Small tables with named rows and columns. After each table, cells are looked up by row and column.

lar:
|  | tani | boka | lep | lubu | bifip | zan | fos | pibavi |
|---|---|---|---|---|---|---|---|---|
| gumu | -24 | -20 | -18 | -24 | -24 | -38 | 41 | 46 |
| nobov | -9 | -40 | -48 | -58 | -31 | -37 | 20 | 48 |
| nubogap | -2 | 23 | 5 | 10 | 5 | 52 | -48 | -20 |
| vot | -30 | -34 | -31 | -30 | -42 | -51 | 61 | 67 |
| loko | -5 | 22 | 6 | 9 | 8 | 44 | -35 | -14 |
| pul | -27 | -29 | -27 | -29 | -44 | -43 | 50 | 69 |
| sis | -34 | -22 | -4 | 9 | -12 | -29 | -15 | -73 |
| sas | 17 | -12 | -48 | -42 | -38 | 38 | -42 | 69 |
| fasi | -8 | -4 | -17 | -18 | -62 | 48 | -40 | 54 |
| selog | -19 | -26 | -31 | -33 | -38 | -29 | 37 | 69 |
| kod | 0 | -3 | -18 | -12 | -24 | 63 | -67 | -21 |
| sigotu | 16 | -2 | -23 | -27 | 8 | 57 | -85 | -57 |

boka of nobov: -40
tani of sis: -34
boka of pul: -29
pibavi of nobov: 48
boka of sis: -22
zan of nobov: -37
pibavi of sas: 69
boka of fasi: -4
lubu of sigotu: -27
lubu of vot: -30
pibavi of pul: 69
zan of nubogap: 52
bifip of vot: -42
fos of sigotu: -85
zan of selog: -29
bifip of selog: -38
Row with the largest lep: loko

dal
|  | vuv | puf | pum | belu | sude |
|---|---|---|---|---|---|
| vok | 3.927 | 5.365 | 4.470 | 5.240 | 5.569 |
| nizil | 5.858 | 5.282 | 5.464 | 5.147 | 4.356 |
| nubapal | 4.128 | 7.533 | 6.962 | 7.662 | 5.210 |
| mif | 5.087 | 5.906 | 5.915 | 7.040 | 5.222 |
| vadegeg | 6.053 | 6.271 | 5.262 | 2.154 | 4.548 |
| zikup | 5.421 | 4.950 | 5.558 | 4.906 | 5.211 |

nubapal, pum => 6.962
mif, vuv => 5.087
vok, vuv => 3.927
nizil, vuv => 5.858
vadegeg, sude => 4.548
nubapal, belu => 7.662
zikup, sude => 5.211
nizil, sude => 4.356
vadegeg, belu => 2.154
nubapal, puf => 7.533
vok, puf => 5.365

pil =
columns: ges, botumem, zil
zipuvol: [9304, 3819, 347]
zimaki: [5151, 5964, 7012]
nuba: [3061, 6120, 8126]
mesigu: [2284, 2510, 6266]

zil of zipuvol = 347
ges of nuba = 3061
botumem of zimaki = 5964
zil of nuba = 8126
ges of zipuvol = 9304
botumem of mesigu = 2510
botumem of zipuvol = 3819
zil of zimaki = 7012
ges of mesigu = 2284
zil of mesigu = 6266
ges of zimaki = 5151

komize =
,geba,silu,gofoliv,tas,siz,dode,kurub,nar,fisoge
gufo,94,135,21,77,163,90,151,192,118
lufif,101,92,4,99,113,91,171,145,107
zuneb,170,111,252,39,109,98,102,101,111
fif,151,113,245,25,94,98,85,109,107

lufif, dode -> 91
lufif, fisoge -> 107
fif, kurub -> 85
fif, siz -> 94
gufo, siz -> 163
fif, tas -> 25
fif, dode -> 98
lufif, tas -> 99
fif, fisoge -> 107
lufif, silu -> 92
zuneb, gofoliv -> 252

Table novini
,vugo,bofu,faz
tol,-410,412,33
dafek,710,-61,273
nebem,-465,210,-522
nuka,332,314,485

nebem, faz -> -522
nuka, faz -> 485
tol, vugo -> -410
nuka, vugo -> 332
dafek, faz -> 273
dafek, vugo -> 710
nuka, bofu -> 314
tol, faz -> 33
nebem, vugo -> -465
tol, bofu -> 412
dafek, bofu -> -61
nebem, bofu -> 210
Which row has the largest bofu? tol

nuf:
	lor	nuv	sol
vus	25	53	45
dap	30	56	49
mam	45	66	60
kapov	16	46	38
gib	35	59	52
sur	204	174	182
vovob	204	174	183
virinag	17	47	39
pilot	204	174	182

What is the sol of gib in nuf?
52
What is the nuv of mam in nuf?
66
What is the lor of sur in nuf?
204
What is the lor of vus in nuf?
25
What is the nuv of gib in nuf?
59
What is the nuv of vus in nuf?
53
What is the sol of virinag in nuf?
39
What is the sol of vovob in nuf?
183
What is the nuv of virinag in nuf?
47
What is the nuv of kapov in nuf?
46
What is the sol of dap in nuf?
49
What is the nuv of vovob in nuf?
174
What is the lor of vovob in nuf?
204
What is the lor of dap in nuf?
30
What is the sol of kapov in nuf?
38
What is the sol of sur in nuf?
182
Row with the largest sol: vovob

